In the data rows, the value 128 means zero.
Some points:
152 55 152 173 140 223 66 167 107 143 113 82 75 73 143 215 191 109 118 78 105 112 153 176 172 216 82 115 131 156 139 107 99 86 129 109 159 193 46 137 92 142 183 150 80 71 138 57
182 175 15 99 120 129 137 119 111 128 77 167 66 103 191 146 107 173 161 135 94 92 131 156 131 118 109 215 99 181 92 82 59 106 86 144 154 102 225 152 117 136 122 114 156 178 131 34
111 151 138 164 119 158 164 90 145 179 102 120 141 147 121 51 168 54 97 73 123 109 143 168 125 84 72 177 82 94 139 128 84 192 101 93 151 180 34 141 141 108 153 92 113 122 146 147
146 109 137 97 100 89 98 165 90 170 195 137 119 150 180 157 63 166 44 125 139 146 100 123 111 174 177 130 154 166 142 113 89 208 175 147 127 112 130 154 133 44 227 49 149 136 51 167
106 154 80 222 68 205 190 78 154 116 206 131 119 86 100 136 158 142 130 129 123 142 64 69 216 214 187 120 111 161 129 104 147 80 149 63 111 166 168 123 133 155 72 121 205 99 96 162
160 130 94 173 154 118 82 155 126 78 100 203 113 110 144 126 160 111 143 164 106 168 154 147 186 156 135 103 150 158 110 154 126 164 142 120 37 166 161 153 168 64 127 135 89 62 184 136
191 103 180 86 85 142 148 112 147 177 206 135 109 174 76 80 139 145 78 145 105 169 168 122 145 189 144 178 144 123 110 153 185 151 118 205 143 109 195 118 145 125 93 201 108 184 111 76
135 60 110 71 98 149 127 112 124 83 134 61 98 42 173 109 101 108 129 157 111 128 109 112 125 109 154 84 187 109 188 48 169 172 190 141 126 130 94 189 108 209 109 109 139 81 164 118
124 201 169 114 158 98 96 122 125 161 83 243 135 67 90 121 59 182 51 151 93 146 143 143 73 215 117 107 131 106 214 101 175 92 117 161 162 141 58 133 95 170 88 109 203 99 166 54
99 154 127 112 90 97 75 121 123 105 126 102 96 82 89 129 63 97 120 120 45 128 105 94 109 184 159 7 119 147 73 89 76 142 72 89 96 124 173 109 128 114 107 171 106 141 127 181
176 117 165 154 106 156 123 118 118 155 131 137 164 165 146 122 169 127 127 50 140 138 165 136 71 137 161 138 149 166 54 64 157 206 92 131 169 179 154 129 57 187 88 118 193 131 134 138
182 73 123 124 182 160 128 116 122 188 86 128 189 91 193 128 94 126 153 112 103 113 169 136 191 145 89 110 152 177 90 174 190 135 144 186 121 31 162 73 108 116 94 128 139 181 97 119
209 180 103 86 163 182 108 163 148 77 146 101 164 85 73 136 69 104 122 114 152 163 197 113 169 90 133 123 106 163 132 67 80 149 116 169 31 114 92 7 131 76 132 127 135 144 139 72
80 141 75 210 137 126 151 126 110 152 92 56 123 58 129 147 45 85 144 140 113 124 227 84 69 152 218 147 101 68 135 151 112 162 124 91 216 175 168 129 122 136 131 200 100 147 178 169
74 121 91 133 170 175 162 89 70 47 72 210 100 172 82 94 160 141 85 101 175 162 140 65 119 108 62 90 81 175 118 91 132 127 167 107 173 125 187 70 197 179 190 138 120 95 157 86
108 95 151 106 107 132 203 217 115 117 131 88 65 106 182 116 121 152 68 65 105 144 183 84 163 148 105 103 53 138 135 123 208 131 191 118 150 89 168 154 131 139 106 69 132 145 101 159
112 130 109 114 89 124 78 104 80 106 103 226 169 202 89 90 82 128 194 78 112 139 153 57 150 82 164 107 91 59 158 149 109 137 77 165 120 120 114 62 155 176 154 157 142 108 93 146
127 69 100 175 155 66 95 93 103 162 177 116 201 78 85 162 134 138 114 111 106 107 126 119 251 86 149 204 145 154 119 137 143 54 199 149 110 130 122 165 117 161 186 177 194 133 157 138
134 104 108 88 145 184 87 146 174 129 160 165 116 101 159 171 103 84 183 118 231 146 192 150 75 110 134 119 166 96 48 132 198 103 201 118 164 186 55 127 176 77 96 174 140 98 77 178
76 112 189 191 121 73 148 154 62 155 180 165 196 128 110 171 98 183 207 160 133 84 199 101 133 103 62 105 187 132 119 71 61 179 137 109 119 69 136 124 136 134 84 32 71 139 139 143
70 158 145 126 191 158 86 131 112 173 123 140 68 12 121 84 121 207 135 121 195 132 150 83 126 63 155 105 171 81 90 45 177 153 96 151 114 69 169 114 77 118 150 160 99 93 104 85
84 163 96 130 148 75 111 125 155 126 146 118 107 75 156 177 120 160 85 177 176 123 69 209 214 113 76 109 147 139 142 141 145 135 74 178 225 181 136 87 172 93 68 198 122 108 124 146
94 213 177 94 176 129 164 133 90 51 163 134 149 112 167 123 113 93 147 109 94 134 125 154 141 134 180 144 176 156 54 137 104 120 237 193 161 108 103 108 185 176 102 146 193 123 193 95
162 124 177 112 118 128 159 202 162 139 182 127 199 82 92 101 156 163 135 75 136 97 106 158 127 151 82 153 115 137 90 128 120 169 48 101 148 131 157 188 134 136 101 145 187 124 191 131
165 161 129 92 147 109 95 125 106 170 100 136 142 120 76 142 155 93 74 126 134 165 73 83 199 97 125 119 153 40 73 91 79 100 110 33 225 87 111 154 128 135 117 56 127 128 143 175
105 186 128 140 147 100 197 136 106 107 80 139 182 154 165 169 167 175 84 67 93 79 169 208 156 121 142 79 120 99 162 169 150 150 172 48 63 78 138 118 129 153 132 137 120 212 76 152
175 202 201 160 156 97 74 116 25 100 168 117 70 92 115 130 182 198 201 118 184 112 106 91 92 146 153 136 48 138 189 138 171 84 142 139 159 180 71 130 103 71 107 125 147 149 114 81
112 86 22 69 142 47 154 74 110 110 185 129 107 185 89 140 142 130 143 92 57 118 155 160 77 147 142 116 105 120 70 123 186 145 123 130 157 121 169 176 75 146 131 88 136 109 126 89
197 121 84 81 168 122 117 180 142 71 93 122 152 148 69 101 92 121 198 138 174 130 188 120 115 141 127 128 200 177 251 119 157 127 111 79 155 166 241 131 142 144 130 90 147 139 108 184
97 54 86 133 178 147 142 122 145 96 127 73 215 104 130 94 144 125 188 116 109 177 20 174 87 100 179 102 110 106 115 42 91 171 148 167 107 175 134 149 183 104 89 95 108 155 55 72
98 28 175 104 91 140 142 127 110 118 50 126 119 66 60 116 182 114 134 217 91 170 108 97 106 95 196 161 176 171 126 193 152 144 133 76 132 82 86 123 98 43 116 153 228 240 100 77
155 120 123 167 97 112 155 132 121 217 119 195 105 167 87 118 81 99 158 54 115 126 71 124 105 123 144 49 101 173 118 152 124 57 128 129 178 57 109 128 155 84 160 75 116 96 184 115
56 130 118 153 154 137 160 105 133 117 194 101 110 89 121 58 105 137 146 118 173 90 146 150 122 145 145 165 92 96 118 202 82 142 34 154 73 85 130 139 34 62 131 68 175 60 131 145
167 132 107 93 71 42 179 196 139 184 108 88 142 157 84 107 128 189 141 162 206 196 142 135 63 103 131 93 58 118 123 134 118 72 147 136 117 69 116 125 139 162 148 138 111 115 217 152
182 140 180 161 136 164 190 34 181 53 171 155 10 115 99 177 84 142 172 174 116 197 138 209 120 72 162 123 127 111 107 118 92 136 146 88 114 115 84 184 177 141 151 166 138 183 144 183
144 86 181 97 118 78 99 75 142 90 74 87 173 163 178 34 142 109 115 166 157 124 175 144 142 234 126 108 83 125 84 75 71 111 127 99 121 95 73 168 158 120 132 180 149 130 81 89
124 111 187 116 115 143 162 78 82 201 110 92 138 142 137 150 85 170 151 130 121 87 137 127 166 154 125 217 177 164 120 60 149 82 124 194 55 148 162 82 109 89 182 82 100 128 174 213
115 149 21 56 95 124 173 88 74 168 66 68 121 114 84 96 97 163 169 119 93 145 69 153 97 149 106 151 167 180 167 160 181 135 98 103 115 76 26 91 187 154 122 126 119 94 73 164
116 156 130 191 152 117 36 165 132 104 153 131 120 100 191 104 144 49 104 142 183 146 46 155 134 115 180 177 71 192 146 164 193 173 189 154 93 144 82 127 122 181 125 168 90 157 170 72
92 103 137 158 164 65 189 204 213 141 44 92 53 155 89 101 113 154 130 101 188 109 125 71 108 172 187 150 209 137 55 141 49 96 167 197 156 140 116 41 150 135 69 81 169 114 114 93
70 189 155 143 119 104 132 180 122 136 100 107 94 174 126 125 133 124 238 100 98 243 88 85 181 97 108 85 124 87 143 183 157 163 124 180 126 169 140 106 150 158 164 108 104 148 128 106
76 149 129 208 40 127 81 168 199 38 83 88 96 196 156 202 80 145 107 93 188 172 96 181 108 127 134 116 153 128 100 75 159 62 101 133 105 108 98 176 104 115 132 175 106 155 146 102
135 99 109 94 94 161 105 186 82 116 132 124 84 124 52 184 137 122 139 85 114 109 153 179 108 152 77 149 93 30 158 177 93 126 104 143 79 106 125 195 103 123 159 103 126 80 74 134
91 158 178 162 93 147 130 95 27 79 151 86 149 192 150 109 199 150 114 109 81 190 121 150 83 137 116 161 214 151 103 118 127 110 95 148 225 89 134 172 90 83 108 168 92 125 141 143
94 90 170 95 181 118 177 117 152 60 190 112 133 58 133 142 129 82 62 119 90 147 126 164 98 97 79 150 122 72 132 123 130 46 114 140 144 173 126 85 92 125 140 85 94 160 108 128
108 118 157 118 182 99 160 111 179 110 126 110 174 189 151 123 8 130 93 53 117 121 132 78 126 84 126 185 142 185 93 211 145 140 82 13 103 156 108 153 149 135 141 157 49 80 48 66
160 191 65 125 115 186 76 135 48 138 122 116 124 202 191 110 146 120 66 205 144 101 122 88 152 73 144 115 183 106 112 196 182 72 71 157 63 158 109 200 187 143 55 80 174 155 187 125
177 131 90 179 102 57 152 98 123 119 162 128 151 97 179 151 186 82 72 132 167 178 130 137 78 142 61 103 217 91 131 165 101 137 183 140 98 162 131 73 30 155 213 136 134 153 111 150
119 134 77 118 138 183 126 142 109 124 112 164 169 174 97 71 58 139 138 170 123 97 129 182 92 157 111 101 114 36 100 109 124 64 208 47 126 177 160 86 94 58 52 117 24 160 144 114
152 168 103 188 37 118 87 74 203 124 130 140 140 143 156 147 130 73 185 164 152 98 147 132 120 99 126 100 127 133 177 132 148 101 129 126 187 23 165 104 176 101 160 85 62 83 112 73
101 97 125 184 85 168 70 172 165 82 149 163 94 146 146 47 68 153 151 145 114 69 69 177 120 132 143 159 186 77 187 115 145 147 98 121 166 104 153 80 188 139 185 125 153 180 213 116
166 208 140 87 114 213 201 116 166 131 104 161 193 91 167 133 118 141 130 155 131 31 81 77 140 111 140 116 92 84 147 157 113 141 83 209 172 157 99 144 146 127 220 135 79 123 93 91
54 140 159 183 109 173 153 135 111 196 135 84 159 180 115 146 87 80 116 225 71 161 171 165 68 41 69 138 84 127 189 110 89 121 140 117 134 160 197 117 176 123 137 179 208 41 81 134
115 118 117 148 177 109 156 174 109 94 69 166 144 91 122 188 151 92 127 215 148 157 127 154 135 164 150 119 123 85 37 116 204 184 61 147 121 146 123 121 181 51 184 73 106 79 171 132
117 76 95 106 70 138 204 162 148 102 64 184 119 114 174 187 85 217 153 148 148 140 110 94 166 45 120 95 76 116 122 114 80 154 124 135 184 187 110 163 31 80 114 139 90 137 176 128
205 141 173 154 93 142 119 101 163 146 98 89 147 115 97 15 116 158 132 197 77 179 181 130 159 65 104 122 98 169 107 176 99 93 133 160 139 140 108 157 125 161 93 96 116 89 56 124
165 152 120 128 172 120 141 106 164 140 106 129 96 179 132 210 99 42 165 142 152 142 86 27 135 193 107 157 102 69 188 53 89 147 154 113 116 93 101 162 75 93 92 155 125 121 107 160
100 91 160 52 143 172 37 42 161 159 108 114 147 117 135 179 140 209 125 85 121 139 117 101 70 140 87 148 101 85 133 255 51 165 114 122 86 77 218 107 182 128 83 82 129 129 162 78
186 78 150 114 125 105 179 112 94 46 160 81 150 144 62 160 127 105 111 137 155 7 97 102 74 117 67 89 152 179 121 166 125 166 143 141 169 107 145 139 94 121 71 149 146 87 182 132
These points spread out most along one direction. Take the direction at right angles to it along which they spread out most. Then take the direction at right angles to both along which they spread out most. Go by this last direction. For each point below, how far along it does it lie, from 0 to 99? The average is 50, and the first point in the table lies past the average. One standard deviation of the points above along it is 16.
89 154 175 98 97 146 90 101 200 152 113 93 168 153 133 122 134 160 179 195 108 111 121 87 106 140 59 172 104 96 57 90 176 153 184 82 87 113 152 165 101 140 169 160 168 79 115 102 54
96 201 150 115 167 172 113 205 179 175 101 191 108 115 104 109 158 56 148 131 92 123 79 104 80 113 93 128 117 188 129 126 96 130 185 146 129 86 136 168 83 97 74 184 78 118 118 213 54
171 127 192 110 104 104 168 48 97 134 66 155 129 48 191 78 173 116 124 92 121 132 72 201 122 101 182 155 178 93 183 115 113 107 195 110 79 164 184 176 198 107 73 210 107 65 113 136 46
56 152 149 43 72 31 132 142 166 90 102 149 115 93 141 181 119 25 128 122 133 97 194 121 161 86 148 103 97 134 172 123 129 40 90 159 140 165 179 106 139 86 124 127 140 156 157 108 49
84 145 84 77 115 130 160 156 131 180 177 150 133 113 164 126 163 123 143 177 194 95 121 89 161 168 103 80 175 165 124 91 69 80 96 123 101 160 127 187 142 159 166 214 108 191 118 61 46
83 30 144 206 126 92 111 94 79 135 106 152 92 74 142 108 87 113 128 132 167 113 125 113 104 174 17 110 98 154 98 132 151 112 132 187 128 153 144 170 128 185 101 111 135 213 97 198 59
161 165 141 145 153 185 137 121 154 151 91 115 186 98 80 142 144 121 143 155 143 185 125 122 62 154 213 125 146 168 131 154 144 68 106 110 144 141 167 186 140 200 134 74 103 169 128 161 44
104 73 161 124 197 186 149 67 208 187 150 93 126 195 159 68 148 116 145 96 140 166 125 165 159 114 137 83 136 109 210 152 141 168 79 145 93 142 115 124 95 104 92 117 167 141 164 58 43
200 92 214 117 189 96 137 187 55 147 129 123 55 180 126 126 97 122 166 176 102 79 52 151 157 99 181 84 100 77 118 121 166 112 87 118 93 151 182 53 114 214 168 174 106 68 128 108 41
180 111 109 178 119 65 146 125 180 132 156 117 130 89 135 130 167 187 127 81 57 65 166 71 66 67 102 104 170 107 142 133 141 132 142 101 80 196 100 80 151 69 167 122 183 161 142 156 59
82 168 142 39 174 163 17 105 172 155 104 120 99 135 134 118 152 142 148 169 120 122 78 144 130 117 145 84 89 223 100 126 90 97 143 107 174 131 130 144 77 132 152 75 146 149 107 210 46
139 103 78 100 115 132 108 123 193 141 151 223 162 167 185 155 199 153 135 169 57 131 152 120 73 130 133 216 77 135 176 136 88 157 46 85 114 65 109 25 145 201 59 127 66 103 83 172 47
101 96 125 144 227 139 82 140 197 118 167 122 124 171 149 131 197 183 68 140 51 89 171 109 100 149 138 113 124 100 186 99 114 100 173 193 136 84 83 151 148 117 159 192 95 143 135 194 56
67 159 109 99 83 99 125 92 133 174 131 91 74 149 21 136 198 120 100 107 124 41 182 185 158 136 154 170 148 161 117 127 153 197 171 143 127 161 122 151 107 174 111 136 97 110 119 117 57
